Each named turn below is shown by a few rows before and after it. Which turns, in which order, take the first row of each later pair to the second? The first pair is answered.
S:
[ 23  -7 -11  -6  10   3   6   1   2   3   4   4   7  -6  -2 -11 -11] => [ 17  -6  -3  -7  10   3  -5   3   7   5  -6  -4   7 -14  -5 -18  -6]
[-1  6 12 -3 -5  3 -2  1 11  1 -1  0 -5 -4  1 -8  7] => [-13   0   6   3  -6   3   6  -4   1  -3   4   0   3  -7   4  -6   5]
[ 22   1 -23  -6  -2  10   0 -11  -6   6   2  -5   0   2  -7  -8  -2] => [ 15   2 -14  -6  -2  11 -10  -8  -1   9  -8 -13   0  -6  -9 -15   3]
[  1  -7   3   2   2   1  -7  -6  -8   7 -10   9  -6 -13 -22 -11 -13] => [  0  -9  -3   5   2   0   1  -8 -14   4  -2  13  -3 -11 -19  -6 -16]
U:
[ -4 -23  15   2 -13  13  13  -7  17   9  10  27  24  -4   2   5 -15] => [-20 -24  12   2 -14  11  -4  -3 -23  -4  -7  -7  31 -17  -3   1  -5]
[  3   8  11  -8  -5   0 -11   3  10   2  -7  -8 -10   6   1  -5  -2] => [  7   9   7 -10  -5  -1 -11   5   1  -1  -7 -12 -10   7   1  -3  -1]
[-13  -1   7  -4   3   0   2   2   1  -5 -10  -8   4  10  13  -4   1] => [-3  1  1 -7  3 -2  6  3 -5 -8 -5 -5  1 17 15  1  0]
[-28 -10  12   7  -2   6 -11  -1  10   1  -4  -8   7 -16   1  -5   1] => [  2  -1 -12  -2  -1   0  -3   6 -30 -15   7 -14   1   5   3  12  -2]
L:
[  5   1   4  -7   5  -7 -17   5  29   9 -10  -9  -7   1 -14  -5   8] => [ 3 -6 -3 -1  5 -6  4 -3 37 12  8 11 -3  7 -8  1  0]
[ 13 -20   8  -7  -2   9  -3   0  -3  -8  19 -13  21  -2  -2   5 -13] => [ 14 -18  10  -9  -2   8  -8   3  -5  -9  14 -18  20  -3  -3   3 -10]
[-24 -14   9  11  -1   6   3  -7   8   4  -6  -3   8 -15  -3 -11  -3] => [  6   2  14  -5   0   4 -16   8  11   4 -21 -14  -8  -5 -10 -11   1]
[-13  -6   2   4  -1  -4 -12   2  -1   4  -1 -16  20 -11   7  -4   9] => [ 20   7   2  -8   0  -6 -17  12   8   6  -3 -12   5   5   5   1   8]
M:
[-1 -4  2 -1 -3  2  8 -3  8  4  7  8  4  3 -1 -2 -8] => [ 5  2  5 -7 -3  1 -8  5 -1  1 -6 -7 -1  2 -5 -6 -2]
[ 19  17  -5  -8   4   2   3  -1  15   1   0  12 -10  10  12  -7  -8] => [ 22  20 -11 -11   4  -1  -2   2  -5  -7  -3   0 -10  10  10  -4  -7]
[ -9   0 -18  -5  -4  -6  11   3 -22 -19   5  -4  -4  -3  -7   7  -2] => [-13  -2   1  -3  -2   0  11  -1  29  -1   3  16  -9  -6  -6  -3  -3]
[  7 -11   3   3   2  16   0  22  33  -5   2   3   9   2   7  10   1] => [ 13  -6  -6  -1   2  12  -8  29  -2 -17  -4 -19   9   4   4  14   5]
C:
[ 13  28   9  -8  -1  10  -9   3  17 -11   6  -5 -16   1 -14  14  -5] => [ -2  23   2  -3  -2   9 -11   1 -14 -22   2 -23  -7  -6 -14  15  -1]
[ 21   4  13  -6  -2  -2 -33  12  12   3 -23 -20 -14  -4   4  -8   8] => [  9  -8 -18   5  -4  -7  -3   1 -42 -16   4 -18   3   1  13  11   0]
[ 30   8  -5 -11  -1  -6   7   8 -17  -9   5  -3  -5  13   5  10  -4] => [ 30  13   8 -15   0  -4  -8  13   0  -2  -9  -9 -10   7   0   1   1]
[  1  10   6   4  10   3 -21  16 -10  -4 -17 -22   2  -2  -7   7  -2] => [ 11   6 -12   8  11   1   7   9 -19  -8   9   0   6  13   1  23 -12]

Each pair is two turns apart.
[ 14  11   3  -5   3  -5 -16  11  -9  -4  -9 -14  -9   4   1  -4  -2] => [  6   8  13  -2   2  -2 -19   8  11   4 -12 -10  -9  -3   0 -11  -1] | L C
[ 17  15 -18 -13  14 -13  17  -6   7   3   8   8 -17  17   7   6   3] => [ -8  12   6 -10  13  -8  -7  -5  28  11 -16  -7 -15  -5   0 -13  13] | M U
[-6 -4  7  1 -1  4 -7 -1 13  1 -2 -1 -8  1  6 -6 -3] => [  9   0  -3  -3  -1   2  -1   1   1  -3   5   2 -11  11   7   1  -5] | U U
[-25  -9   9  -2  -4  -4  -6   8  -9  -2  -9 -19   5 -20   0  -8   9] => [ 8 -5 -9 -5 -3 -6 26  5  0 -1 22 18 -3  9 10 10 -6] | M S
[  8   7   0  -6  -5 -11  17  16   2   3  18  21   6  20   2  15 -14] => [-13  -1   8   3  -6  -8  18   9  16   9  18  25  13   9   3   8 -14] | M L
[ 16  -7 -18 -18   9  -4  25  -7 -40 -18  14  -4  -7   0  21   9 -17] => [ 18   5  16 -29  10   0 -21   9  -6  -6 -27 -29 -21 -16   8 -15   0] | U M
[ 12  -4 -20  -1  -1  -9   6  -1 -30 -12  18  -4   2  13   7  19  -4] => [-26 -10  16   6  -1   0 -21  -4  19   7 -10 -12   6 -19   0  -9   6] | U C
[-2  2 11  1 -2  6 18 -3 28 12 13 26  1 -6  0 -3 -4] => [ 33  20   5 -15  -1   1   0  14   6   4   1   8 -13   8  -6   2   2] | M U
[ 27  19 -10  -1   6   6   1   3   7   2   2  -8 -13   2  -4  14 -10] => [  0  10   5   8   5  11  -3  -4  30  12  -5  -5  -6 -16  -5   2  -7] | L C
[ 16   7  -4 -10  -3   2  14  -4  11  14  18  29  -4  13   1   4  -7] => [-21  -2  -4  -2  -5   2  -5  -5 -36  -1  -1 -12  13 -13  -4  -3   6] | S C
[ 21  -6   0  -8   5 -12  -3   5  -5  -5  -3   5   5  -3   4   1   5] => [ 22  -6   0  -8   5 -12  -2   5  -1  -4  -3   8   4  -2   4   0   5] | S U
[ 14 -17  -3 -15  16   8  21 -17  28   7  18  31  -4 -10   3  10   5] => [-10 -27 -12  -5  14   7  27 -24  -3  -3  21  20  10 -20   5  11   6] | U C
[ 6  6 -2  4  2  4  8 -2  6  0 17  6  6 18 11  1  9] => [ 9  9 -6  2  2  3  3  1 -8 -5 13 -3  6 18  9  3 11] | M M
[ 20   5 -16  14   1   0  13 -10 -10   1  13  16   1   5  11   9  -4] => [  1  -1   1  19   1   5   7 -14  20  12   6  21   3  -8  10  -3  -2] | M L
[-13 -15  -4   3  -1 -13   3  -4  -6  11  -2   1  12 -12   7   3  -1] => [  3 -10   1  -2   0 -12   2  -1  17  19  -1  13   4  -4   7   3  -4] | C S
[ -6   4  15   2   0   4 -11  -1  11   8 -10  -4   4 -13  -3  -6  10] => [ -7   3   3   3  -1   1  -8   0 -20  -3  -6 -14   9 -12  -2   0  10] | L C
[ -5  -5 -22  11  -4  -1  16  -4 -45 -13  16  -5  13   4   6  10  -4] => [-11   4  13   2  -3   3 -29  10 -14  -1 -26 -32   3 -16  -8 -15  13] | C C
[-11 -14 -19  19   9  -3  25  -3 -20 -10  20   1   0   6   1   5 -12] => [-25 -10   3  14   8  -1 -10   7 -13  -6 -14 -29  -3 -14 -10 -14   3] | C C
[ 34   8   1  -5   2   5  -9  21 -15  10  -4 -11  -3   4  -9   3  -1] => [ 20  -5 -12   7   1   5  19   7 -20   9  20  10   8   5   0  12 -10] | C L
[  5  -2  -6   0  -3  -1  -1   8 -16  -7  -1  -8  -3  -2   1   5   3] => [ -7 -10  -6   7  -3   1  11   0  -4  -2   8   7   2  -5   6   5  -2] | C L
[  9  -1   1   0   5  -2  -4   2   0  -5   1 -11   0  -5   3  -5   7] => [ 8 -2  3  2  5  0  0 -1 13 -1  4 -2  0 -5  4 -6  5] | M C
[-22 -10  12  11  -9  -5  -7  -3   9   9  -6   6  -4  -8  -3   4  -3] => [-25 -11   3  14 -10  -6   0  -5 -10   2   0   3   0  -6  -2   9  -5] | S U
[  2 -10   2  -2   6   3  -4   8  23   3  -4  19  -5   6  -9   4  -5] => [-19 -19  -9   7   3   1   2   2 -12  -9   1   7   8  -3  -7   7  -4] | U M
[21 -1  5 -6  7 -1 -8 11  1  9 -6 -8 -6  6 -4  2 -2] => [ -5 -13   9   6   7   3   5  -2  16  15   3   6   4  -4   0  -2  -6] | M U
[ -4  -3   7   3  14   9 -13  -4   7   7  -7   5  -4  -5   2  -7  -4] => [-2 -4  5  3 14  9 -8 -5 10  8 -2 11 -4 -2  4 -4 -6] | L L
[ 29   6  -2  -1   3   5  15  -7  16  -2   4  19 -17  29  -4   3 -10] => [-14  -1  13   6   1   6 -17  -5 -11 -10 -28 -28  -4  -5 -14 -15   8] | L L
[-17 -11   8  16   0   5  17  -3   1   0   8   3  11   1  14   0 -11] => [ -6  -8   0  13   1   3  20  -1 -11  -4  12   3   8   9  14   6 -12] | U U
[  1   5  -2  -2  -3  15 -26  10  -1   8  -7  -3   0  -6  -5  13  11] => [ -1   0  -3   3  -2  17 -10   3  17  13   7  18   3  -3   0  16   4] | C M
[ 14   8  -8  -8  10   7  -7   7 -21  -5 -16 -14  -1   4  -2  -6   9] => [-23  -9  -1   9   9  12  10 -10   1   5  -4   5  13 -11   3 -12   4] | M U
[  7   1 -12  -2  -8  -1  16  17 -21  -8   9  10   4   6  -3  11   3] => [ 12   8  -4  -9  -8  -1  -3  24 -21  -8  -6  -4  -1   2  -9   5   9] | S C
[  0  -4  -6   5 -15 -14  21  -3 -28   8  15   9   6   9   3   6  13] => [-13  -6  14   8 -14  -8  14  -6  14  23   7  20   5  -2   1  -6  15] | C L
[ 22  13   5 -13   4  -4 -17  15  -8  -7 -12 -22 -12   5  -8   2   9] => [-8 -9  1  8  3  1 24 -9 21  5 22 21  4  1  5  6 -6] | U L
[ 27 -12   2   2 -15 -11  -2   9  10   4 -14 -16 -11   7  -6  13   9] => [ 24 -12   5   3 -15 -11  -3   8  14   6 -16 -16 -12   6  -7  11   9] | M S
[ -7  -7 -13  -6   4  -4   6  -5 -18   7  20  15  -8  -8  22  10  19] => [-20 -10  -7  -3   3  -2  -2  -6 -18   9  12   6  -4 -18  19   4  23] | U U
[  2   8 -12   8 -16  -3  15   9 -34  -4   8 -19   2  13   1   5   7] => [  0   5   7  11 -14   3  23   2  30  18  12  14  -3  12   4  -4   1] | L M
[  7   3 -17 -10  -1 -11  11   0 -29 -15  14  -6  -3  17   8  11 -14] => [ -4   7   3 -13  -1  -8 -19   7 -22 -11 -15 -31  -6   0  -1  -5  -1] | C C
[  0  14 -12   4  -3   0   2  10 -18   1   4  -4  -3   6   4   0  -4] => [-12   7  -7  10  -3   3  11   3   1   8  10  10   1   1   7  -3  -8] | C L
[ 19  11   8 -12  -2   5  -8   9  16   0 -15   1  -7   9  -6  -4  -4] => [  2   0 -14   0  -4   2  15  -2 -24 -14   4   1   9   8   1   9  -8] | U M
[ -8  -5  -6   4   6 -12   4  -1  -8   7  -9 -13  -6   1  -5 -10   7] => [-11  -7  -8   7   6 -12  10  -3  -8   7  -4  -8  -3   1  -3  -9   5] | C L
[ 14  10  15 -11  -8  -2 -24  15   5   8 -25 -16  -9  12   2   1  12] => [ 31  11   5 -14  -7  -4  -8  14   5   7  -9  -1 -13  26   7  11   4] | M S
[-15  -3   6   9  -1   4  -1   4  23  11   0   8   1 -12   8 -17  -3] => [-18  -8  -9  13  -3   2  14  -2   0   2  14  11   8  -8  13  -8  -7] | M M
[  7  -3 -11  -6   5  -1 -16  14  15  13  -9  -4  -2   6   0 -12  -6] => [ 13  -1 -16  -8   5  -3 -14  16   7  10  -6  -6  -3  10   0  -9  -7] | U U
[  3  -4 -16  -1   9 -16  -5  26  -2  19   4  19  -2 -18  13  19   6] => [ -2  -5 -18   1   8 -16  -5  25 -10  16   3  14   0 -21  13  18   8] | C M
[ -3  -4  -2   9   3   6  21 -13  25  12  17  29   4   4   5   2  -5] => [-29  -3   7   8   1   5 -13  -6 -11   1 -15 -19  11 -21  -4 -11  13] | S C
[  8 -14  -4  22  10  -2  19   6  39  14  -8   9   0  11 -10 -27 -15] => [  5 -19 -25  27   9  -6  37   1   2   1   9   9   9  16  -4 -14 -20] | M M
[  3 -10  -3  -6  -7   9  -1   5 -12  -3  13   1   2  -3   0   4   2] => [  3 -11  -2  -6  -6  10   2   4  -4   0  15   7   2  -3   2   3   0] | S L
[-1  2 -1  6 -5  6  7 -8 23  0 -6 10 -3 -4  3  1  4] => [ -1   1 -15   7  -6   2  12  -7 -12 -12  -1  -1   2   0   5   9   4] | U S
[-42 -19   7   9  -3   0   8  -2  -1  16   4 -12  13 -17  -4  -3   8] => [-35 -16  -1   5  -3  -3   4   2 -25   7   1 -24  13 -14  -6   1  10] | S L
[-17  -6   4   3  -5   0  -4  -4 -24  -6  -6 -17   3  -8  -3  -8   1] => [ 17   4  11  -7  -3   1   1   1  21   8   0  10 -14  10  -3  -6  -5] | U M
[ 17   7   7  -8   1   0 -20   9   1   4 -20  -9 -12  -1  -4   4  19] => [ 31   6  -4  -6   1  -1   2   3   6   4   1  14 -13  13   2  15   9] | C C
[  3   2  13 -17   5   6 -20  10  31  14  -9   5 -18  10  -5   5 -13] => [-37 -14  14  -2   3   9 -16  -1  19  12  -8  -2   0 -11  -3   0 -11] | L L
[  4   2   6 -15   8  -3 -22  11  -6 -14 -15 -40 -13   5  -3 -12  15] => [  2  -2  19 -11   8   3 -11   4  45   4  -7 -11 -16   5   0 -18   8] | U U
[11  2 -5  1  2  1  2  3 -2 -4  2 -2 -6  4  5  8  1] => [-5 -3  4  6  1  3 -1 -2 12  2 -2  0 -2 -6  5  1  2] | U L
[  2  11   4  11  -7   0   1   7  -9  -3  -1  -9 -10  14   6   5  -7] => [-16   4   8  17  -7   3   4   1  -2   0   0  -7  -3   5   7   1  -7] | M L
[ -3  -2   9   7   5  13 -12   3 -11  -3  -4   2   7  -7  -2  10  13] => [ 10   2   5   3   5  12 -12   6 -13  -4  -2   4   2   0  -3  13  11] | L C
[ -6  16   9  -5  15  -6 -13  16  40  11 -14  12  -4   3  -2 -16   4] => [-34   1   3   9  14  -4   6   2  32  10   1  21  11  -6   5 -14  -1] | L S
[ -2   2  19   1   6   7 -14   0  10  10 -17 -17   1  -7 -11 -16  10] => [  7   4   2  -2   5   2 -10   2 -26  -4 -11 -27   2   1 -10  -6   9] | U S
[-25  -9  13   0  -1 -10 -18  -9 -25   5 -30 -20   8 -15   1 -12   9] => [ 21   6  21 -16   2  -9 -19   1  23  19 -28   6 -15   9   0 -10   3] | L U
[-16  -5  -4   6  -1   1  14 -12 -12   3   6   2   4  -4   2   0   4] => [-13  -2  11   3  -1   3   1  -8  13  12  -5   3  -2  -8  -1 -10   7] | S U
[ 38  15  20 -30   3  10  -4   3  36  15   3  18 -15  10  -8  -7   0] => [-30 -11   1  -6  -2   7   3 -13 -48 -12   5 -21  22 -23  -6  -6   7] | S M
[-18 -16   5   8  -4   4  10 -14   5   5  13  18  15   2   3  -9  -1] => [-21 -12  16   5  -4   5  -6  -8  13   8  -3   6  12  -6  -2 -17   5] | U M
[ 15   4   5  15  17  -1   4   3   2 -11   7   8  -3   0  -1   8  -8] => [ 16   5   4  14  17  -2   1   4  -4 -14   4   3  -4   1  -2   9  -7] | M M
[-12  -3   7   6   1  -4  -3  -2  11   5  -6  -2   3 -13  -1  -7   1] => [ 11   5  -8  -2   1  -8  -2   5 -16  -6  -1  -7  -2   2   0   4   1] | U S
[ -4   7  11  -2  12   2 -14  -6 -12   3 -16 -28  -4 -12  -1 -11  19] => [  5   9  20  -3  13   6  -9  -7  24  16 -12  -7 -11  -7   0 -14  15] | L U
[-14  -7 -17   5 -10   1  25 -13 -20  -6  12   8  25  -1   8   7   1] => [-23  -4  11   5  -9   7   5 -10  30  12  -8  11  19 -14   2 -11   7] | C L
[15  5  0 -9 -3  1 -2  1 12  1  1  0 -7  8  0  1  3] => [ -2  -2 -10  -3  -4   0   4  -5 -16  -8   5  -9   4   3   2   4   3] | U M
[ -5  -1 -20   3  -2  -2  22  -2 -29  -9   9  -3   6   3   7  14  -9] => [ 24  10 -10  -8   0   0  18   5  12   4   7  15 -10  16   6  12 -11] | L C
[  9 -13  12  12   6   4  -3  10  34   1   6  12  12 -11  -4   6  -3] => [ -6 -21   4  19   5   3   9   4  15  -5  15  11  22 -15  -1  10  -5] | L S
[ 12  -1 -10   1  -3  -5  11  -1  -8  -2   6   6  -5   7   2   9  -6] => [-9 -6  8  6 -3 -1  0 -3 17  8 -7  5 -2 -9 -2 -5 -2] | L M
[ 30   4  -6  -6   2  -9  -9  10   3 -10  -4  -3  -7  12   6   5  -8] => [25  2  1 -4  3 -6 -8  7 24 -3 -5  5 -8  9  7  0 -9] | C U
[-14  -2   4  -6   2   1 -17  -2  -2   5 -18  -8   0 -10  -4 -11   7] => [ 20   6  -8 -14   3  -2  -1   2   3   6  -1  13 -11  14   1   2  -2] | C S
[  1   2  -9  -7  -5  -5  -2  -2 -11  -1  -6  -7  -7   9  -5   3   7] => [-16  -6  -4   1  -5  -2   7 -11   7   5   0   5   0   2  -2  -1   3] | U L
[-14 -12 -14  13  -1   3  20  -9   1   2  14  10   9  -5   8   4   0] => [ -1   2  -4  -1   0   1 -16   8 -11  -3 -16 -25   0 -10  -3  -4  14] | U L
[ 14 -12  -8 -12 -16   4  20  -7 -21   4  37  20   7  23   4  19 -26] => [ 16   2   8 -26 -16   2 -29  13 -40  -2  -7 -30  -2   9 -12   4  -6] | L L
